One turn moves each row of this set onto another row. After a few examples, where does it send each row asked below?
Z_576: [-2.33  0.76  0.33  1.77  1.20 -0.09 -0.34 -2.94  0.55  1.15  0.53 -0.26]
Z_616: [-3.00  0.37 -0.14  1.24  1.18 -0.96  1.42 -2.23  0.99 -0.31  0.53 -0.91]
Z_14: [-2.77  1.18 -1.72  0.48  1.45  0.41 -0.26 -1.79 -0.34  1.61  2.14 -0.05]
Z_872: [-3.03  0.17 -1.32  0.48  0.30 -0.67  0.89  0.45  1.43 -0.05  0.33 -0.19]
Z_259: [-2.16  0.48 -1.12  1.14  0.90 -1.09  0.79 -1.73  1.96  1.47 -0.13 -0.83]
Z_883: [-3.11 -0.09  0.42  1.32  1.33 -0.91  1.38 -1.53  0.93 -0.15  0.41 -0.51]
Z_726: [-0.92  0.46 -1.44  1.56 -0.35  0.45 -0.32 -1.50  0.94  1.94  1.28  0.15]
Z_298: [-2.32  1.43 -0.16  2.02 -0.02  0.62 -0.09 -1.76  0.77  1.30  2.32  0.64]
Z_110: [-3.23  0.34 -1.83 -0.34  1.16 -0.25  0.25  0.08  0.69 -0.38  1.00  0.52]
Z_873: [-2.19  0.03 -2.01  0.64  1.05 -0.07  1.36 -0.43  0.23  1.76  2.12 -0.35]
Z_385: [-2.36  0.62  0.63  2.00  0.89  0.31 -0.34 -2.66  0.16  0.25  1.41  0.34]
Z_68: [-3.40  0.00 -0.13  1.05  1.18 -1.14  1.15 -0.58  1.46 -0.47  0.62  0.27]
Z_17: [-1.93  0.69 -0.02  1.80  0.82 -0.07  0.15 -2.97  0.66  1.07  0.51 -0.99]
Z_138: [-2.04  0.27 -0.92  0.80  0.72  0.90  0.15 -2.02 -0.63 -0.38  2.55  0.70]
Z_15: [-2.51  0.84 -0.80  1.51 -0.13 -0.14  0.65  0.31  1.87  1.67  1.24  0.26]
Z_536: [-3.95  1.32  0.02  1.23  0.48 -0.16  0.63 -0.55  0.97 -0.30  1.74  0.42]
Z_856: [-2.23  0.55 -1.55 -0.82  0.97 -1.24 -0.02 -0.95  1.21 -0.07  0.81  0.68]
Z_865: [-3.12  1.01 -0.27  1.12  0.53  0.33 -0.11 -2.29 -0.21 -0.93  1.79  0.32]
Z_466: [-1.01 -0.16 -1.76  0.67  0.07  1.14  0.00 -0.32  0.45  1.56  1.21  0.32]
Z_371: [-2.30  0.50 -1.19  0.52  0.69  1.09 -0.07 -2.07 -0.43 -0.35  2.33  0.94]
Z_965: [-2.28 -0.42 -1.12  0.27  0.86  1.68  0.41 -0.90  1.73  1.76  0.35  0.49]
Z_687: [-3.61 -0.27 -0.86 -0.23  1.41  1.14  1.10 -1.27  1.49 -0.07  0.87  0.80]
Z_179: [-1.81  0.23 -0.76  1.22  1.19  0.28  1.65 -1.94  0.86 -1.34  1.26  0.61]
Z_960: [-3.44  0.50 -0.87  0.41  1.41  0.46  0.61 -0.22 -0.71  0.63  1.54 -0.91]
Z_736: [-2.06  0.99 -1.91  0.42  1.40 -0.15  0.07 -0.96  2.07  0.24 -0.31  0.63]
Z_394: [-1.90  0.13 -0.94  1.34  1.02 -1.18  0.85 -1.70  2.01  1.84  0.22  0.00]
Z_764: [-0.98  0.30 -0.36  0.20  0.30  0.36 -1.06 -0.71  0.19  1.15  0.29 -0.44]
Z_549: [-1.48  0.22 -0.94  1.66  0.52 -0.50 -0.11 -1.06  1.88  2.16  0.39  0.37]
Z_659: [-0.92  0.55 -0.28  1.71  0.78  1.53 -0.25 -1.43  0.46  0.48 -0.03 -0.35]
Z_864: [-3.25  0.23 -1.63 -0.35  0.93  0.28  0.27  0.29  0.58 -0.40  0.77  0.39]
Z_948: [-1.12 -0.03 -1.62  0.72  0.27  0.96 -0.47 -0.14  0.36  1.71  0.96  0.03]
Z_722: [-1.24 -0.20 -0.11  0.38  0.43 -0.10  0.82 -1.82 -0.29 -0.65  2.03  0.21]
Z_727: [-2.38 -0.28 -0.32  0.65  0.95  2.13  0.55 -2.37  0.67  0.68  1.51  0.72]

Z_965 -> Z_687
Z_616 -> Z_17
Z_872 -> Z_865
Where do these go?
Z_371 -> Z_466
Z_179 -> Z_659
Z_948 -> Z_110
Z_385 -> Z_549
Z_722 -> Z_764
Z_536 -> Z_298
Z_873 -> Z_960
Z_576 -> Z_394

One turn moves each row of this set onto another row. After a few examples, where does it send each row asked below?
Z_980: [-0.63 -0.13  2.58 -1.74  0.08 -0.02 -0.52  1.23  1.50 -1.08  0.04  1.48
 -0.83 -1.01 -0.64 -1.31  0.84  0.20 -0.84 -0.26 -0.09 -0.18  0.99]
Z_806: [-0.81 -0.69  1.64 -1.14  0.68 -0.96 -0.55  0.25  0.59 -0.97 -0.68 -0.02
 -0.12  0.55 -0.01 -2.57 -0.13  0.00 -0.39  0.36 -0.95 -0.28  0.86]
Z_648: [-1.72  0.04  2.24 -0.77  0.93  0.75 -0.28 -0.10  0.49 -0.44  0.97  0.28
  0.22 -1.66 -0.02  0.21  0.23 -0.70 -1.18 -0.10 -0.81  0.61 -0.88]
Z_406: [-0.98 -0.68  1.02 -1.28 -0.06  1.34 -1.88  0.37  0.58 -0.25  0.26  0.46
  0.27 -0.24  0.01  0.67  0.06 -0.12 -1.71 -0.65 -1.61 -0.74  0.12]
Z_72: [-0.65  1.15  1.00 -1.88 -0.06 -0.03  0.64 -0.83  0.33 -1.15 -0.44  0.26
 -0.53  0.29 -0.97  1.39  1.44 -0.63 -0.30  0.01 -1.13  1.44  0.60]
Z_848: [-0.72  0.55  1.25 -0.48  1.47  1.12  0.03 -0.94  1.43 -1.64  0.27  0.86
 -1.09 -0.65 -0.87 -0.52  0.89 -0.05  0.89 -1.58 -0.54  0.10 -0.79]
Z_615: [-0.20  1.01  1.10  0.96  1.68  0.42 -0.95  0.28  0.54 -2.03  0.41  1.39
 -1.13 -0.05 -0.83 -1.52  0.06 -0.46 -0.40  0.41 -0.60  1.14  1.02]
Z_782: [-1.52 -0.54  1.32  0.83  0.53  0.48 -0.77  0.39 -0.44 -1.03 -0.52  0.86
 -0.57  0.48 -0.18 -0.44 -0.56  2.15 -0.12 -0.72 -0.22 -0.08  0.11]
Z_910: [-1.79  0.67  1.06 -2.27 -0.07 -0.39  0.54 -0.58  0.22 -0.85 -1.05  0.32
 -0.81 -0.15 -1.17  0.74  1.44 -1.33 -0.92 -0.74 -0.85  0.20  0.20]
Z_402: [ 0.39  0.24  0.72 -0.06 -0.36 -0.70 -1.63  1.47 -1.26 -0.20 -1.26  0.20
  0.25 -0.68 -0.24 -0.49 -0.40  0.60  0.43  0.12 -0.04  0.06 -0.84]
Z_743: [-0.67  0.54  0.29 -0.76 -1.42  0.23 -0.20  0.69 -1.62 -0.14  0.20  1.38
 -1.07 -0.77 -0.22  1.54  0.54 -0.54  0.77 -0.47 -1.35  0.89  0.37]
Z_544: [ 0.52  0.55  0.25 -0.46  1.14 -0.42 -0.56 -0.58  0.31 -0.62  0.00  2.08
 -0.98 -0.12 -0.62  0.28  1.91 -0.20  0.16 -0.71 -1.36 -0.17 -1.83]
Z_801: [ 0.42  1.57  0.52 -0.68 -0.89 -0.17 -0.41  1.32  0.26 -1.71  0.05 -0.28
 -1.23  0.10 -1.37 -1.26 -0.01 -0.55 -0.50 -0.23 -2.47 -0.40  0.62]
Z_680: [-0.86 -0.43  1.04  0.10  1.53  0.54 -1.75  1.40 -0.56 -1.42 -0.90  2.21
 -0.74 -0.98  0.16 -0.54  1.27 -1.03 -0.88 -0.50 -0.98  0.15 -0.44]
Z_363: [ 0.20  0.86 -0.13  0.05  0.26 -0.02 -1.09  0.66  0.73  0.18  0.34  0.77
  0.05 -0.40 -0.08  0.09 -0.96  0.46 -0.07 -0.05  1.25 -0.66  0.63]
Z_973: [ 0.19  0.60  0.89  0.88 -0.48 -0.71  0.04  0.18 -1.10 -0.89 -1.02  1.54
 -1.29  0.40  0.01 -1.14 -0.60  1.10 -0.43 -1.10  0.05 -0.77  0.53]
Z_843: [ 0.10  0.62  0.26 -2.34  0.59  0.44 -1.63  1.63 -0.05 -1.01 -0.06  0.92
 -0.07  0.99  0.69  0.59  1.30  0.42 -0.58 -0.98 -1.39  0.03  0.22]
Z_135: [-2.61 -0.51  0.40 -1.05  0.53 -0.47 -1.46  0.53  0.19 -0.25 -0.78  0.64
 -1.27 -0.63 -0.98  0.72 -0.38 -0.02  0.12 -0.76 -0.16  1.05  0.45]
Z_189: [-0.15 -0.14  0.09  1.39 -0.40  0.70 -0.29  0.75 -0.63 -0.75 -0.31  1.67
 -0.81 -0.29  0.48  0.76 -0.14  1.12 -0.43 -0.79 -1.11 -1.09 -0.02]
Z_464: [ 2.27  0.73  0.83 -0.90 -1.22  0.42 -0.22  0.09 -0.38 -0.79 -0.25  0.63
 -0.44  0.15  0.44 -0.45 -0.02 -0.68 -0.37 -0.21 -1.40  0.07  1.07]
Z_314: [-0.33  1.83  0.75 -0.19  0.36  1.21 -0.88  0.32 -1.91 -1.65  0.70  1.70
 -0.77  0.60 -0.08 -0.94  0.73 -1.25 -0.81 -1.20 -1.01 -0.14  0.36]
Z_920: [-0.34  2.08  1.60 -0.46  0.68 -0.84 -0.27 -1.05 -0.42 -1.63 -0.29  0.83
 -0.69 -0.60 -0.60 -1.06  0.77 -0.14 -0.04 -2.02 -1.77  0.19 -1.21]
Z_561: [-0.98  0.62  0.67 -1.48  0.36 -1.17  0.99 -0.24  0.72 -1.37 -1.40  0.14
 -0.68 -0.50 -0.61  0.63  1.50 -1.10 -0.18  0.18 -1.69  0.80  0.46]
Z_631: [-1.39  0.88  1.13 -0.02 -0.68  0.32 -0.13  1.08 -0.94 -0.47  0.68  0.02
  0.70 -0.92  0.27 -0.98 -0.52  0.31  0.66 -0.44 -0.19 -1.44  0.12]
Z_606: [ 1.30  0.98 -0.16 -1.20  0.86  0.47  0.30  0.01 -0.15 -0.49 -0.07  0.60
 -0.43 -0.42  1.27  0.74  0.40 -1.73 -0.28 -0.75 -0.35  0.44 -0.33]
Z_141: [-1.26  1.26  0.32 -0.53 -0.10 -1.93  0.66  0.05 -0.34 -0.69 -0.06  1.01
 -1.24 -0.30  0.06 -0.81 -0.35 -0.41  0.85 -0.34 -0.48  0.76  1.84]
Z_963: [-0.36  0.66  0.92 -0.83  0.90 -1.15  0.05 -0.21 -0.69 -0.66 -0.29 -0.66
 -0.90  0.40 -1.05 -1.94 -0.12 -1.34 -0.41  0.41 -0.68  0.63 -1.09]

Z_402 -> Z_631
Z_464 -> Z_806
Z_743 -> Z_141
Where do these go?
Z_980 -> Z_843
Z_848 -> Z_544
Z_973 -> Z_782
Z_314 -> Z_615
Z_648 -> Z_606
Z_561 -> Z_910

One turn moves each row of this set onto another row. After a few examples, where does it send each row asked below?
Z_812: [ 2.29 -1.51 -0.33 -0.79  0.87  0.39  1.86 -2.43  0.55 -0.10  1.02  0.05
  0.90 -1.36  2.22 -0.76]
Z_108: [ 0.12 -1.13  0.30 -0.44  1.18  1.37  2.19 -2.99  0.43  0.27  1.92 -1.14
  1.27 -1.09  2.17 -0.92]
Z_481: [-0.30 -1.05  1.39  0.40  1.07 -1.04  1.76 -2.61  0.49 -0.29  1.08 -1.84
  1.98 -0.22  0.51  0.84]
Z_5: [ 0.39 -0.93  0.65 -0.37 -0.31 -0.97 -0.18 -1.64 -0.83 -0.25  1.48 -0.13
 -0.44 -1.49  1.39 -1.07]
Z_187: [ 0.00 -0.49 -0.33 -0.59  1.80 -0.18  0.26 -1.99  0.95 -0.90 -1.15  0.57
  0.38 -0.95  1.49 -0.21]
Z_425: [ 0.60 -0.70 -0.27 -1.76  0.72 -0.61  0.40 -3.73  0.19 -0.02  0.46  0.11
  0.18 -1.93 -0.47 -0.74]
Z_56: [-0.86 -0.80  0.96 -1.05  1.75 -0.63  0.24 -2.77  0.89 -1.44 -0.52 -0.51
 -0.01 -1.84  1.30 -0.10]
Z_676: [-0.13  0.01 -0.82 -0.45  1.99  0.49  0.43 -3.09  0.27  0.74  0.77  0.50
  1.49 -1.24 -0.36 -0.62]
Z_875: [ 1.19 -1.10  0.44 -1.30  0.66 -1.84  1.78 -1.84  0.40 -1.30  0.57 -1.25
  1.25 -0.18  0.31  0.59]
Z_426: [ 0.68 -0.25  0.30 -0.13 -0.04 -0.34  2.02 -1.59 -0.26  0.06 -0.08 -0.80
  2.28 -0.02  0.71  0.17]
Z_250: [ 0.70  0.05  0.45 -0.15  2.41 -0.65  0.04 -4.04  0.38  0.56  1.14 -1.12
  0.41 -1.68 -0.04 -0.26]
Z_844: [-1.05 -1.38  0.12  0.42  0.74 -0.31 -0.02 -1.29 -0.29 -0.04  1.92  0.66
  0.78 -0.91  1.03 -0.87]
Z_306: [ 1.09 -1.67  0.71 -1.22  2.25 -0.08  1.75 -2.56  0.65 -1.10  2.29 -0.91
  1.26 -2.06  1.80 -0.39]
Z_788: [ 0.45 -0.53  0.45  0.53  1.80 -1.22 -0.54 -1.36 -0.19 -0.29  2.35 -0.59
 -0.09 -0.70  1.40 -0.54]
Z_160: [ 1.54 -2.49  0.24  0.08  0.40 -0.78  1.28 -2.01  1.30  0.69  0.74 -1.39
  0.20 -0.41  0.43 -0.87]
Z_911: [-0.09 -0.96  0.18 -1.39  0.90  0.53  1.71 -0.88  0.09 -0.01  1.35 -2.04
  1.23 -0.63  0.01 -1.48]
Z_710: [ 1.26 -1.56  1.43  0.33  1.91 -0.46  1.10 -1.02  0.24  0.10  1.01 -1.12
  2.08 -2.24  0.23 -0.45]
Z_46: [-0.75  0.30  0.59  0.04  1.76  0.34  0.28 -2.80  0.67 -0.22 -0.73 -0.97
  0.07 -0.90  1.87 -0.27]

Z_250 -> Z_425
Z_788 -> Z_5
Z_108 -> Z_306
Where do these go?
Z_426 -> Z_481
Z_56 -> Z_187
Z_160 -> Z_911

